Each row is where one point has got to under a steady rotation. How many ticks took it there?
The counts run from 0 to 249.
[168 158 135  83 137 150 161 136 128  91 129 151 125 136 142 171 126  72
  83 118 105 169  91 112 131  83 114  92 146 128 125 124 162 139 133 114
 156 146 118 145  70 101 149 151 105 140 172 111 118 151 128 111 108 171
 121 143 140 123 135 132 138 103 115 154 106 102 142 127 136 120 145  69
  88 164 169 122 114 140 145 129 112 160 167  83]	33
[166 167 131 119 122 112 100 122 129  56 146 163 128 136 118 165 169 121
  89 154  86 125 160 109 110 111 126 113 147 122  94 123 141  99 164 136
 150 148 126 116 123  93 111 152 144 168 127  84 109 169 106 123 124 124
 114 138 133  83 140 114 131  70  98 144 119 134 126 139 129 102 162  96
 104  96 101 116 141 122 140 152  97 155 143  78]	209
[143 174 124 110 156 122  78 155  86 112 109 135 138 128 137 160 135  87
  96 168 124 149 125 143 106 127 142 163 118 113  81 150 110 120 160 121
 154 129 130 152 145 119  78  86 118 157 110 135 131 156  63 122 111 159
 114 146 137 109 115  85 167  79 115 132 114 196 119 140 122 155 170  89
 119  83 127 133 153  81 159 159 132 156 133  92]	200
[112 116 105 104 117 171 132 174 107 129  94 128 139 123 133  92 141 152
  82 112 143 185 143 133  82 115 132 109  99 141 134  93 143 180 140 134
 129 148 102 127 113 127 134 131 119 163 118 112 117 156  67 129 143 160
 154 169 138  95 113 122 123  48  98 122 154 158 156  82 139 132 126 116
  94 125 138 126 107 187  90 124 127 136 149 134]	152
[167 165 161 110 117 167 171 141 146  69 152 152 135 139 118 149 153  79
  91 154 120 141 135 126 153  80 119  92 155 114 155  87 153 116 111 117
 149 180 131  84 165 101 112 125 141 147 170  98 106 152 136 104 133 129
 122 121 111 134 123 155 143 122 147 110 117  74 136 106 176  99 137 105
  84 138 111 111 144 141 103  96 133 162 145 140]	119
[122 130 133 126 152 110  96 107 114  69 129 148 139 140 130 184 124  93
  97 120 115 157 121  97 112 117 110 121 154 151  91 160 133 121 135 127
 140 101 128 139  71  80 121 165  99 143 153  99 118 147  95 128 135 159
 111 125 162 120 144  90 153  72 119 184 119 132 109 119 122 129 161  94
 114 156 139 109 129 121 171 173 101 148 168  70]	82
[149 157 129 131 167 105 105 115 134 182  94 128 148 134 100 132 105 105
 170 141 118 154  83 133 136 119 137 155 128 138 120 171 111 120  78 113
  94  91 116 122 111 129 137 168 113 129 136 167 148 120 156 159 112 125
  80 138 132 165 126 105 116 172  96 136 148 183 129 181 120 130 137 115
 170 129 184 113 114 119 171  93 135  86 115 106]	232
[106 109 124 103 130 120 164 170 133 115 130 155 142 131 139 130 116  94
  85 110 135 176 120 113 126  85 110 109 121 147 136 119 159 158 183 133
 147 109 102 148  69 106  75 138 125 138 155 117 135 148 105 108 147 163
 129 156 132 108 150 175 124  88 114 167 166  79 138  80 134 127 134 135
  88 151 139 135 169 145 114 136 124 167 163 146]	42
[119 159 129 152 116 124 105  74 101 147 146  83 132 129 137 125 102 131
 172 154 171 100 112 153 133 150 135 157 134 132 107 166 113 135  56  96
  94 115 126 124 185 132 154 143 124 102 111 173 139  97 189 127 104  71
 129 106 118 153 102  85 143 195 151 118 127 152 107 162 125 149 113 128
 154 122 148 116 104 106 138 140 129 112  93 102]	224
[110 156 119 117 137 174 127 154 123 130 138 133 124 130 132  97 172 120
  95 171 138 194 134 140 110  97 145  92 121 144 162  73 157 167 153 140
 138 180 129  97 184 128  97 146 129 163 123 111 142 148  91 138 154 149
 147 151 132  90  85 155 133  86 111 123 155 118 158 100 179 103 133 116
  93 118 124 113 138 172  73 105 132 146 151 163]	111
[130 136 109 111 168 160 158 120 149 162 128 161 119 118 153 120 140  88
 114 109 109 180 121 135 143 114 136  87 144 140 170 111 166 149 148 115
 136 155 135 142 118 148 162 167 101 139 159 125 139 105 178 115 154 164
  99 123 122 159 124 147 113 101  97 174 171  81 139 117 155  82 137 113
 155 178 176 125  87 165 107 128 123 112 161 152]	230
[119  56 138 121 136 127 188 134 156 145  90 117 157 113 126 121 106 149
 125  58 145  90 128  95 145 136  84 133 144 123 122 126 110 112 142 143
 101  82 119 139  44 113 126 108 132 104 163 128 106 151 142 121 119 115
 129 145 132 129 185 119 114 105 147 143  76 155 118 127 101 131 113 153
 147 186  72 133 116 129 164 129 129 116 141 145]	235
[159  66 148  97 116 108 213 145 155 150 101 119 135 119 124 109  89 134
 144  89 142  82 126 111 184  92  99 127 146 112 149 134 119 116 148 127
 138 110 125 138  83 115 140 101 152 108 176 104 104 145 173  97 109 143
 128 125 100 146 148 154 104 142 139 106 120  95 139 151 131  97 114 140
 143 164 132 137 120 133 146  87 146 114 131 173]	186
[141  92  99 103 123 137 172 147 129 164 116 146 113 131 126 106 138 167
  92  63 153 139 153 105 164 143 129  99 117 119 163 114 148 164 113 112
 169 140 112 141 108 134 189 137 109 121 145 113 127 126 101 123 129 170
 124 140  99 154 154 140  90  80  68 141 148 119 172 123 134 110 117 140
 142 173 172 135  77 182 110 126 114 107 140 153]	144
[128 118 140 124 112 140 156 155 177  92 152 130 148 145 117 135 151 114
 119 126 114 155 126 108 124  66  87 100 162 162 151 112 174 143 168 160
 110 113 133  98  90 100 106 165 162 147 154  91 119 158 139 126 139 141
 135 138 129  80 135 177 135 118 151 135 127  77 145 107 132  98 100 123
  77 120 102 119 172 138  93 107 115 143 157 127]	169
[ 90 139 123 155  91 176 128 152 112 103 140  89 148 114 171 161 108 133
 156 126 155 177 121 120  86  77 124 118 144 135 143 136 114 178 108 157
 135 140 134 139 134 143 144 140 108 130  88 123 108 116 123 128 125 172
 157 129 129  93  76 165 182 150 165 135 154  93 122 129 127 152 111  77
  83 116 177 115 145 119 117 119 114 123 120 116]	220
[ 98 102 155 125  97 122 126 140 138  87 159 127 156 148 142 150 131 111
 120 138 156 137 152 111 116 131 109 124 177 165 107 121 167 149 188 159
  93  92 123 129 119  92  90 139 147 132 127  84 110 164 157 110 111  99
 147 141 151  76 135 140 123  94 147 148 116 104 130 114 113 105 125 124
 105 138  59 110 176 114 114 164 112 165 145 127]	218
[122 169 137 119 151 133  93 109  97 111 145 141 104 151  97  87 161 139
  97 172 127 103 152 161 139 202 135 147  84 144 118 108 128 120 108 105
 120 166 131  91 217 111  96  94 149 126 129 157 139 120 100 132 144  75
 138 128 105 146 126  84 110 121 105  85 108 178 140  97 137 135 124 152
 123 107  76 111 119 147  93 112 136 148 121 151]	156
[122 109 119 132 133 123 167 170 110 122 115 131 141 129 107 104 120 115
 109 136 169 139 131 180 167 113 118 168  95 110 125  96  84 132  90 113
 173 141 124 102 171 107  75 117 131 131 152 156 117  82  90 151 151 158
 140 156  93 156 120 136 126 130 114  73 151 161 102 102 170 165  92 149
  91 121 123 117 124 139 137  58 154 152  79 173]	196
[154  97 142 105 136 124 203 160 170 150 109 120 145 124 113 135  88 111
 139 126 138 130 100 147 190  63 111 152 130  77 144 129  94 109 106 117
 147 128 151 108 113 115 107 122 172 140 165 143 119 130 159 129 126 160
 128 144  99 150 130 169 122 157 145 104 161 117 104 155 166 113 103 125
 117 124 192 134 129 130 138  59 136 102  84 164]	187
[143 126 145 157 117  99 120 110 162 105 149 113 109 102 116 118 149 187
 157 122 102  49 124 119 106 151  95 140 140 124 106 142 106  87  95 141
  89 124 146 121 120 129 162 120 161 110 112 129 122 151 156 131 127  86
 128 109 135 114 152 106 116 179 185 112  77 135 125 177 123 135 109 134
 138 102  91 131 150 137 152 137 119  86 121  87]	166
[136 156 138 121 160 106 159  97 142  84 146 152 126 144 100 147 144  85
 131 126 112 144 112 146 183 122 109 116 137 132 150 100 147  90  86 109
 150 148 132  94 170  95 133 154 138 143 178 135 117 104 157 137 158 114
  99 122  95 194 138 136 121 143 127  97 114  79 130 120 164 122 107 148
 103 164 114 106 119 146 121  73 130 161 131 129]	78
[113 111 139 127 145 123 130 132 103  61 151 152 139 129 136 167 107 113
  57 112 122 154 124 114 140 102 114 130 144 115 102 136 110 118 138 127
 156 110 131 140  81 103  93 118 122 134 159 104 103 105  94 146 134 183
 165 135 136 118 130 127 151  49 136 176 134 118 100  92 143 133 111 134
  92 171 139 118 147 128 150 147 112 174 139 113]	41
[149 106 123 112 137  84 128 138 156 210 114 119 112 149 105 107 105 127
 160 115 127  84 129 147 152 179 142 146 108 119 132 166 114 121 133 109
 146 114 112 147 140 168 142 105 121 107 128 165 150 116 161  98 116  97
  94  97 115 162 163 134  96 164  79  93 140 119 148 166 105 116 138 183
 189 129 122 151 122  98 126 119 143 135 112 166]	96
[143 119 124 142 175 104  91 138 114 168  92 140 149 125 118 139 127  97
 152 139 123 145 110 114 105 119 141 167 124 115  82 168 100 105 139 133
 124  85 140 148  68 126 113 152 120 140 112 151 159 150 115 148 125 141
  94 141 150 130 144 101 127 123  92 172 158 210 110 165 122 134 155 115
 174 100 171 126 129  92 187 141 122  91 111 118]	191
[ 84 154 130 142 156 125  46  70  86  84 145 152 130 143 135 186 139  93
 133 157 114 177 139 140 128 144 142 136 149 154  98 147 123 125 132 124
 141 104 132 144 130 117  81 155  75 129 124 136 133 103 136 144 146 134
 115 106 135 123 110 104 157  94 135 184 154 115 106 105 139 141 162 116
 134 165 138 104 131  94 139 184 106 161 137  96]	131
[138 126 104 149 161 127 135 119 124 154 117 128 124 133 115 119 124 124
 149  89 100 128  87 138 151 133 152 129 117 115 148 138 111  91  49 109
 151 122 124 122 133 134 166 151  92 100 139 173 146  56 124 161 146 156
  98 105 106 189 105 140 118 179 140 114 129 123 120 121 138 153 124 146
 142 162 195 141 107 142 174  88 126 100 109 117]	36
[120 140 129 152 151 142 118 151 137  98 138 148 162 140 100 114 171 101
 130 178 116 169 147 166 118  95 145 144 141 121 115  92  99 126 123 143
 139 172 140  73 181 124  94 152 140 177 111 108 135  99 114 158 153 158
  88 143 113 117  96 164 124 112  98 110 190 143 117 131 174 110 130 107
 105 102 171 114 140 139 122  69 102 100  96 166]	61
[114 100 131 116 187 100 100 123 154 188 105 159 132 131 119 128 167 110
 170 145  63 156 134 133 130 152 154 136 134 131 129 138 108  91 191 136
 124  95 138 142  77 164 112 147 117 136 136 139 150 138 140 127 166 130
  79 106 140 113 154 116  98 116 108 186 163 151 113 153 119  80 171 142
 206 148 116 121 120 119 156 139 123 112 149 173]	190
[123 135 121 140  78 186 130 131 100  93 127 118 142 136 123  96 135 162
  77 107 181 104 142 114 111 140  95 115 123 134 111  86 157 172 105 146
  98 141 114 117 147 107 162 139 130 149 106  99  97 159 117 140  87 117
 168 177 126 110 128  97 138  84 118  92  88 187 155  94 103 141 109 121
  83 150  85  98 113 180 113 138  98 139 135 124]	66
[116  99 122 144 115 146 102 131 110  96 132 140 116 129 107 100 158 165
  81 120 163  69 153 127 128 182  98 149 110 136 102  96 130 131 127 142
  96 122 139 109 159  93 113 106 143 141 120 113 111 134 101 143 130 113
 146 170 135 118 163  79 115  72 122 112 105 198 132 108 114 132  99 144
 127 128  68  98 121 160 120 137 104 123 135 145]	107
[121 112 104 120 102 149 169 116  76  91 132  98 123 135 169 139  74 142
  85  73 185 141 135 127 159 135 116 109 118 103 136 131 127 168  77  83
 155 145 115 165 145 108 161 111  91 100 141 127 101  84 118 121 110 157
 165 131 108 171 103 130 136 103 128 110 118 102 125  95 119 146  81 132
  99 190 170 121 100 129 114 146 128 159 116 107]	135
[108 165 145 110 169 104 130  97 177 122 145 149 116 143  79 138 154  94
 164 147  97 127 115 130 152 128 103 118 136 163 149 118 159  95 128 106
 112 120 151 102 132 106  99 161 164 113 169 159 159 130 200 143 156  84
  92 117 104 140 176 137  94 154 159 161 118  93 141 124 155  86 129 154
 140 127  89 110 134 164 102  94 128 133 134 146]	79
[106 120 150 150 147 121  90 147 120 142 109 125 134 120 135 122 139 119
 143 169  86 131 118 155  98 148 175 156 113 116  97 136  62  94 179 149
 151 111 139 136 120 162  56  78 122 118 114 150 157 142  98 116 137 134
 109 107 159 101 127 103 147 132 152 138 119 166  81 144 120 128 173 123
 171  90 107 148 156  64 142 150 163 129 120 132]	199
[ 77 108 125 104 186 164 155 152 127 114 114 156 118 124 123 105 136 119
  94 122 130 160 139 138 141 115 108 105  94 138 158  86 129 148 145 118
 139 128 144 117  95 115  85 117 141 138 165 133 140 107 119 150 192 182
 152 147 111 136 128 156 110  61 138 160 159 106 107  68 199 104 112 127
 101 176 139 110 112 168  90 117 133 148 152 182]	238
